A =
[[127 126 129 128 149 128 138 107 137 130 131 124]
 [134 133 134 133 146 136 133 126 129 128 128 117]]
Indices start at 1.
(1, 1)	127
(2, 7)	133
(1, 8)	107
(1, 6)	128
(1, 5)	149
(1, 7)	138
(2, 4)	133
(2, 6)	136
(2, 12)	117
(2, 11)	128

arr =
[[111 114 121 143 143]
 [137 103 132 116 119]
 [126 112 126 126 123]
 [111 117 123 141 145]
 [139 112 126 116 112]
 [134 126 120 120 116]
 [114 106 127 138 142]
 [133 108 123 122 119]
 [112 114 121 143 142]]
Rows and columns are counted from 1.
(1, 1) -> 111
(1, 3) -> 121
(9, 2) -> 114
(4, 5) -> 145
(3, 4) -> 126
(6, 4) -> 120
(7, 5) -> 142
(7, 2) -> 106
(6, 5) -> 116
(8, 1) -> 133
(8, 2) -> 108
(2, 2) -> 103
(5, 5) -> 112
(8, 5) -> 119
(8, 4) -> 122
(2, 3) -> 132

B =
[[138 134 124 140 120 125 113 119 120 130]
 [134 130 124 139 133 135 112 122 113 130]
 [128 124 127 131 144 137 120 127 110 127]
 [136 130 133 127 116 109 126 120 122 122]
 [134 124 133 126 135 120 122 122 107 121]
 [135 131 125 139 129 131 112 121 114 129]
 [133 133 130 127 109 112 130 124 137 127]
 [124 119 136 115 142 124 137 131 118 121]
 [131 133 131 125 110 113 133 125 139 127]
 [129 122 137 117 133 114 134 126 116 119]
 [133 123 135 123 135 117 126 123 109 120]
 [137 135 126 137 112 119 118 120 128 129]]
Indices start at 1.
row 1 col 1 => 138
row 3 col 9 => 110
row 4 col 7 => 126
row 7 col 8 => 124
row 5 col 8 => 122
row 2 col 3 => 124
row 11 col 5 => 135
row 1 col 10 => 130
row 10 col 4 => 117
row 3 col 8 => 127
row 11 col 8 => 123
row 9 col 7 => 133
row 5 col 10 => 121
row 9 col 5 => 110
row 12 col 10 => 129
row 9 col 3 => 131
row 4 col 4 => 127
row 8 col 5 => 142
row 10 col 7 => 134
row 10 col 3 => 137
row 11 col 6 => 117
row 12 col 8 => 120
row 2 col 8 => 122
row 8 col 6 => 124
row 12 col 9 => 128
row 12 col 7 => 118
row 11 col 7 => 126
row 9 col 10 => 127
row 12 col 2 => 135
row 4 col 5 => 116
row 7 col 7 => 130

x =
[[132 119 134 120 130 107 153]
 [149 153 106 115 122 125 133]
 [126 107 153 150 141 122 125]
 [122 136 130 149 153 106 141]
 [120 130 107 103 106 141 122]
 [150 141 122 131 133 125 131]
 [137 134 136 126 107 153 106]
 [115 122 125 123 125 131 125]
 [103 106 141 134 125 133 125]]
Rows and columns are counted from 1.
row 1 col 1: 132
row 5 col 5: 106
row 4 col 1: 122
row 8 col 7: 125
row 1 col 4: 120
row 4 col 4: 149
row 1 col 5: 130
row 9 col 3: 141
row 8 col 3: 125
row 6 col 3: 122
row 5 col 3: 107
row 3 col 7: 125
row 2 col 6: 125
row 3 col 2: 107
row 8 col 4: 123
row 8 col 6: 131
row 3 col 6: 122
row 7 col 2: 134
row 5 col 4: 103
row 3 col 1: 126

grid =
[[102 132  98 131]
 [129 133 111 136]
 [122 122 148 119]
 [149 134 110 137]
 [118 134 148 136]
 [108 133 138 135]]
Rows and columns are counted from 1.
row 1 col 1 => 102
row 2 col 4 => 136
row 1 col 3 => 98
row 5 col 2 => 134
row 3 col 1 => 122
row 6 col 3 => 138
row 2 col 2 => 133
row 6 col 4 => 135
row 5 col 1 => 118

W = [[118, 148, 136, 129, 136, 125, 141, 127, 134, 133], [141, 139, 116, 105, 125, 125, 141, 124, 110, 127], [118, 123, 117, 114, 119, 139, 118, 137, 139, 136], [131, 121, 129, 129, 126, 123, 131, 121, 127, 127], [115, 125, 137, 134, 116, 120, 112, 114, 112, 115], [123, 121, 118, 121, 124, 137, 119, 137, 136, 136], [130, 121, 136, 128, 117, 110, 129, 119, 125, 122], [123, 122, 121, 120, 120, 135, 116, 130, 136, 130], [142, 141, 119, 106, 127, 125, 145, 119, 110, 128], [116, 118, 116, 111, 117, 138, 120, 142, 139, 136], [135, 126, 119, 119, 133, 129, 138, 124, 117, 131], [123, 121, 134, 138, 115, 125, 118, 126, 115, 123], [138, 137, 120, 105, 127, 122, 144, 120, 111, 129]]
Indices start at 1.
(1, 1) => 118
(4, 4) => 129
(11, 1) => 135
(10, 2) => 118
(7, 8) => 119
(5, 6) => 120
(12, 3) => 134
(13, 10) => 129
(6, 3) => 118
(3, 5) => 119
(5, 5) => 116
(4, 10) => 127
(6, 5) => 124
(2, 4) => 105
(4, 9) => 127
(1, 8) => 127
(2, 7) => 141
(5, 1) => 115
(3, 4) => 114
(12, 1) => 123
(10, 1) => 116
(11, 2) => 126
(1, 4) => 129
(2, 9) => 110
(2, 1) => 141
(10, 6) => 138
(5, 4) => 134
(5, 2) => 125
(7, 9) => 125
(9, 10) => 128
(8, 8) => 130
(11, 3) => 119
(1, 2) => 148
(12, 7) => 118
(7, 1) => 130

M =
[[140, 129, 130, 120, 123, 131, 109, 127, 136, 120, 137, 130, 125, 123, 126, 124],
 [120, 115, 118, 133, 128, 112, 116, 123, 125, 129, 128, 125, 130, 141, 128, 129],
 [141, 129, 134, 126, 128, 141, 123, 129, 142, 121, 140, 133, 133, 142, 129, 127],
 [134, 132, 139, 129, 115, 130, 114, 120, 130, 122, 137, 126, 131, 131, 126, 129],
 [123, 128, 128, 127, 140, 141, 128, 127, 115, 142, 124, 124, 130, 145, 128, 134],
 [140, 121, 115, 126, 121, 134, 107, 128, 138, 118, 138, 131, 130, 135, 121, 128],
 [125, 116, 116, 129, 128, 145, 127, 125, 122, 129, 125, 122, 138, 140, 127, 128],
 [136, 129, 129, 121, 125, 139, 119, 130, 139, 120, 134, 131, 131, 126, 127, 126],
 [130, 124, 123, 132, 129, 140, 118, 118, 124, 131, 134, 123, 132, 151, 123, 128]]
Rows and columns are counted from 1.
(1, 1)	140
(2, 14)	141
(9, 16)	128
(5, 14)	145
(7, 2)	116
(2, 15)	128
(3, 16)	127
(4, 13)	131
(2, 8)	123
(9, 7)	118
(5, 16)	134
(5, 2)	128
(4, 9)	130
(2, 6)	112
(2, 2)	115
(4, 2)	132
(1, 6)	131
(1, 9)	136
(5, 3)	128
(4, 12)	126
(6, 11)	138
(2, 16)	129
(9, 11)	134
(6, 16)	128
(5, 9)	115
(4, 10)	122
(3, 7)	123
(4, 15)	126
(8, 1)	136
(4, 7)	114
(6, 5)	121
(5, 6)	141
(4, 16)	129
(8, 16)	126
